In the data rows, the value 128 means zero.
Some points, one per row:
[148 119 119 122 153 191  99 102 123 137 117 103 117 115 128 132 146]
[130 130 151 120 131  80 116 142 148 147 115  98 113 121 116 116 110]
[120 129 108 125 127  49 162 179 122 142 127 182 149 170 137 120  98]
[164 133  94 142 171 219 125  81 138 105 155  79 166 120 136 120 140]
[ 98 166 177 178  90 189  97  82 141 135  77  48 120  21 132 156 137]
[128 144 125 110 121 170 112 112 119 129 148  99 136 100 146 129 139]
[139 140 163 125 105  86 121 160 121 149 113 158 113 135 139 132  99]
[110 134 171 148 125 142  70 111 107 154  92  68  97  71 142 125 101]
[ 92 141 188 164  73 128  67 137 153 169  43  92  93 109 152 143 115]
[ 93 123 141 102  94 180 119 104 122 110  94 142 115 132 116 131 120]
[101 129 176 128 103 137 136 158 128 142 117 116 117 103 135 132 129]
[114 127 124 118 116 118 146 131 123 122 126 148 132 130 112 128 113]
[117 118 116 121 141 110 143  97  79 134 163  99 114 127 144 108 128]
[134 131 102 124 132 139 143 113 128  88 200 177 161 151 121 132 137]
[198 148  90 125 176 218 101  97 124 105 152  97 143 125 112 112 149]
[106 137 153 136 106 131 129 145 114 124 115 133 136 105 159 131 126]
[132 143 112 113 114 114 134 127 102 152  83 139 108 121 119 160 110]
[105 117 111 119 141 105 137 132 125 126 155 184 160 160 140 140 146]
[113 104  93 105 137 108 161 115 127 119 171 114 130 168  95 113 140]
[142  99 105 131 169 139 128 108 101 116 167 150 135 150 125 106 129]
Here are 22 more points, each followed by its number:
[168 120 106  96 150 138 157 135 138 124 146 153 133 150 111 122 133] 0
[155 123 107 112 158 240 101  31 127 113 151  76 157 113 146 132 167] 1
[152 113 107 133 141  85 181 145 138 118 151 139 124 172 110 129 108] 2
[108 131 147 126 114  63 131 158 117 142 105 170 114 169 148 124 123] 3
[133 144 143 137 119  68 145 157 152 148 117 121 110 114 103 129  85] 4
[131 121 170 133 134 114  99 131 136 149 103 107 106 118 149 112 130] 5
[148  87  44  74 188  87 193 180 127 110 234 206 162 255  96  88 157] 6
[ 93 144 171 149 118 100 103 149 137 129  77  73  94  68 118 132  87] 7
[190 150 116 138 148 212  98 105 116 124 123  98 114 102 121 116 135] 8
[127 127 103 121 130 216 126  74 119 105 122 113 156 113 139 139 136] 9
[158 128 121 143 120 106 135 135 133 131 114  94 149 116 133 130 129] 10
[139  92  97 135 165 128 156 111 146 103 179 190 146 167 130 162 147] 11
[112 139 168 127  97 136  87 143 138 131  87  80 125  97 132 143 119] 12
[159 111  98 110 156 178 152  98 114 112 180 143 152 156 143 129 148] 13
[126 107  98 112 162 111 179 135 124  80 195 176 157 173  93 123 132] 14
[104 103 121 110 127  62 156 143 132 132 161 203 128 192 111 117 145] 15
[ 99 125 158 145  89  82 133 179 148 162 104 134 107 118 137 128 117] 16
[109 161 175 160 111  71  86 174 146 188  38  90  72  50 131 123  90] 17
[142 142 111 135 127  82 108 161 124 123 103 127 139 126 142 129 120] 18
[148 139 112 104 123 190 116  94 129 115 138  87 137 109 124 123 165] 19
[125 122 132 122 117 150 119 103 120 137 105  99 111 128 129 126 130] 20
[117 116 142 153 127 111 129 159 117 136 143 143 117 127 135 136 123] 21
Which two of these numbered points are nearest to each point below, ignoring the 2 directions in which the first points spread most? Their numbers follow each, nearest first.
[143 120  99 117 165 146 177 100 130  83 180 150 157 143 102 123 130] > 14 2
[119 132 170 100 100 156 119 134 130 151 105  98  77 100 133 147 152] > 19 0
[161 117 137 100 145 160 135 131 160 115 140 136 120 141 111  97 146] > 0 6
[159 147 129 116 112 127 104 133 117 127 130 121 125 128 133 146 111] > 8 12
[176 116 105  97 155 168 137 115 128 122 149 112 145 141 131 118 138] > 0 20
[167 126 141 135 160 172 109 126 132 130 125 104 135 124 125 115 149] > 5 0
[124 119 126 110 106  76 152 139 104 171 134 149 107 156 143 126 142] > 20 13
[151 141 111 132 150 118 108 137 130 130 128 116 130 130 113 122 126] > 18 17
[146 122 112 154 151 153 124  77 112 130 128  98 151 125 132 144 141] > 20 3
[146 139 112 149 123 153 132 109 155  74 136 147 177 112 119 148 139] > 14 11
[107 100  94  93 131 113 190 134  99  52 195 255 149 245 100 150 143] > 9 14
